The same turns and mirrors carry the whole set onto itself, and each row onto the other rows of its family. Which rows share a family with each named row? Give them in list order.
These 32 rows form 4 families of 8 rows each.
Lur: [ 15 -21   8  -2 -21  15  26   0  13 -37  10  -8  12  -4   5  -5 -19   4
  10   1   1  18]
datil: [ 17 -17  25   2 -21  25  16 -11  21 -29  16 -21  27   6   4  -3 -17  -5
   7   9  -1  14]
vel: [  6   5  13   1 -14 -19  -2   9   0  -3  31  -8   3 -17   5 -14  28   9
 -12  15   5  -7]
tif: [ 21 -41  24  31   6  23   2 -19 -15  -8   4 -17  10  19   4  37 -33  -1
  -1 -23  -7  16]
lomo: [ -3 -36  -4  10  -5 -11  11 -15  -5  14  20  23   8   7   2  24   0  -8
  11  -1  21  -3]
tazav: [ 24 -41  34  30   8  19   4 -17 -13 -19  -1   2  -3  21  -2  27 -23 -11
  -3 -16 -17  23]
Fita: [ 27  -2  42  16  -5   7  -4   7 -13 -32  19 -42  -9   1  16  -3  -4   7
 -25 -17 -27   7]
gusal: [ 25 -16  17   4 -26  19  17  10  23 -27  18  -4  24  11   2  -2  -7   5
  13   0   3  14]
suvo: [ -5 -27  -3   7   1  11  11 -18  -5  15  24  21  12   2   5  19 -16  -6
  -5   7  30  -4]
zefe: [ 26 -13  12   1 -16  18  33  -4   8 -32  19 -17  21   2   8 -12 -16   5
   5   1  12  16]
riki: [ 20 -39  23  -8  -5  19  15 -10  11   8 -10 -10   1  16  14  16  15   7
 -32 -17  -6 -19]
Tus: [  6   4   9  -2 -10  -8  -5  -2  -3  -9  28 -16  19  -2  18 -13  31  16
 -17   8  18 -14]
Sopez: [  0 -18  16  35 -11 -11 -16   5 -35 -12  40 -18   9  -5   2  -4 -26 -12
  12  -4   5  21]
Nir: [ -4 -23  30  22  18 -14 -31 -10 -27  20  13 -10 -11  14   7  23  12  -9
 -24 -15  -7 -11]
furi: [ 27  -1  50  17   4  17 -15   3 -15 -30  21 -42 -14   7   7  -5   2   3
 -19 -13 -13  12]
seti: [ 22 -19  26  -7  10  14  19  -5  18  -1  -5 -13  -2  24  21  22  22   9
 -16 -13 -13 -19]
nevak: [ 19  -1  34  21   1   4 -10  16 -15 -42  11 -38  -5   9  11  -8  11 -10
 -15 -19 -20  10]
Ginif: [ 17 -42  25  27   4  14   8 -17 -19 -16   6 -10  -4  25  13  36 -30  -9
  -1 -32 -13  11]
maf: [ 23 -19  23  -7  -1   5  21 -13  17  -6  -3   0 -11  12  16  25  23  12
 -26 -15 -11 -17]
gutak: [  0   2  18  29  11 -10 -14  -7 -30 -17  39 -20  13   2  -1  -6 -20 -11
  10   4  15  23]
guzef: [  8 -15  30  30  10 -20 -19  -8 -33  19  28 -10 -14  12  12  26  16  -4
 -24 -19  -7 -13]
zusot: [  4 -38  10  18   0  -7  14 -15   3  21  24  28  14   2   6  25 -11   5
  -6  -1  21  -2]
vudu: [ -1 -24  27  33  24 -22 -13  -9 -35   4  16  -6 -15   0  15  20   9  -9
 -35 -20  -3  -7]
terim: [ -2 -17  15  30  -8 -10 -17  -8 -37 -10  38 -14  12  -7  -6 -10 -26 -12
  -5  -1  17  22]
Runov: [ 19 -32  17   0   8   7   8   2  23  -1  -3  -6  -3   9  11  14  22  12
 -30 -20 -23 -16]
Gose: [ 26  -8  44  14   5  -4  -9   2 -15 -24   5 -52   1  17   7 -11  10   1
 -17 -18 -21   9]
ril: [ -1   1   9   8 -10 -23  -1  17   1  -3  35 -13  13 -11  20  -9  23   6
 -18  -3  19 -16]
Pivu: [  3 -19  15  18  25 -16 -16  -5 -40  20  16 -11 -13  13  11  11  12   0
 -27 -20   8  -9]
Duvo: [ -6 -34  -9   7  -3 -12  16 -14  -3  17  10  16  25   8   7  17  -6  -6
  -1   0  18  -7]
vive: [  0   5  16  -6  -4 -20   0   5  -5  -5  29  -9   0  -3  11 -24  30  -3
 -18   8  12 -12]
gove: [  3  -6  27  36  -8 -11  -4   1 -35 -20  38  -5  12   2   6   2 -21 -15
   9  -1  24  23]
Lep: [ 14 -39  33  23  15  16   6 -15 -17   0   2 -15  -6  20  -5  22 -37 -20
  -5 -20 -10  19]

The rest of the family of seti: tif, zefe, Nir, furi, terim, Duvo, vive
The rest of the family of suvo: datil, riki, Tus, gutak, Gose, Pivu, Lep

The same turns and mirrors carry the whole set onto itself, and each row onto the other rows of its family. Which rows share a family with each named row? Give them in list order.
These 32 rows form 4 families of 8 rows each.
gev: [-17  11  -7   1  10  17  -2  -7 -24  16  16 -27   5  13   3 -23]
megok: [-21   8  18   3  11  31 -13  25   3   6  15   1  10  -3 -23   5]
neka: [-26  20  -7   5  15   4 -20  22  -3 -11 -15  16   9  -3  17  13]
padek: [ 29 -10   9  -3   5 -12  10  15  24  -3  15  -2  -8 -12 -15  14]
ruso: [ -7  14  -9   2  -6  30 -13   2 -21  10  12 -11   3  16  15 -35]
manif: [ 20 -12   9  -8  -2  -4  -2  16  33   9  19  21   3  -1 -14  11]
gov: [ 33 -13  -6   1  -9   2   1  -9 -22   1   2  -4  -9  27  14 -20]
dopon: [-26  15  -9   6  -1   3  -3 -18 -16   5  -2 -26   9  -6  19 -16]
Tadul: [ 10  -4 -11  -1  15 -10  -2  25   6  -4 -15  38  -4  22   2  10]
Pev: [  7 -12   0   2 -21 -30  19 -19   6  17  -2 -10  -1   7   0 -14]
Davur: [-20  12   7  -7  26  25 -14  15   0  -6  10   9  10 -14 -23  -5]
sibud: [ 20  -6  -9  13 -22  -8  21  -8  21  18   9 -15  -4   2   5 -13]
Lazog: [  4  -9   3  22 -31 -21  13  -6  13  12 -13  -8  -4   1  -3  -8]
Liv: [ 11  -7  -1 -17   0 -14   7  21  23  -6  -4  37   3  10  15  12]
didi: [  4   8  17 -12  18  12 -29  25   3  -5  28  -1   3 -12 -14   7]
moras: [ 13  -9  -3 -13  16 -22  -4  12  12  -6  -8  40  -2  10 -10   1]
teru: [ 18   0   0   9 -18 -15  26  -2   5  -1  -1 -27 -12  -9   4 -18]
dif: [  6 -12  18  11  -6  -1   6  15  26   3  -2  17   2  -9 -29  12]
kugul: [-23  17  -4  -6  26  11 -21  10  -5 -17  -9  20  10 -15   1  -1]
tosa: [-26  18  -5  19 -17  -7  -9  -2 -11   6 -14 -20   5  -3  22  -9]
Leg: [-19  22   7  -3 -12   0   1   9 -17 -15  -5 -23  -1 -18  20 -23]
Zup: [-11  13  10 -12   8  27 -31  26   5   1  22  17  10  -5  -9  -9]
dapak: [ 17  -9 -11   6  -7 -10  10  12 -11  19  -1   5 -11  44   0 -17]
fam: [-15   9   3   6  -2  20  -5  12 -24  22  16 -21   1  27  -5 -21]
Seko: [-18  25 -10  12 -15  10  -1   2  -2   3   1 -24   2 -15  18 -30]
zopev: [-25  25   3 -11   4   6 -17  28  10 -15  -2  18   9 -20  14  -5]
guno: [ 10 -14  13  -8   4 -15   5   9  23  -1   0  26   2  -8 -29   0]
Bada: [ 22 -10 -16   0 -14  -2  20  -5  -3  12   1   5  -4  30  23 -17]
sibiz: [-15  10  15 -21   8   1 -11  23  -6 -27  -6  16   9 -13  20   8]
ped: [ 26 -16   4 -15   5  -8   5   7  -1 -17  -8  28  -1  14  16  13]
saveb: [ 16 -12 -11  -5  -5 -25  12  -9  -9  21   6  -1  -5  32   3 -19]
fisi: [  4  12   3  -3   1  19 -30   6 -28   3  20 -19  -2   7   3 -25]

The rest of the family of zopev: ruso, manif, sibud, Liv, Zup, Seko, Bada
The rest of the family of teru: padek, gov, didi, Leg, sibiz, ped, fisi
The rest of the family of Tadul: megok, neka, Lazog, dif, tosa, dapak, fam

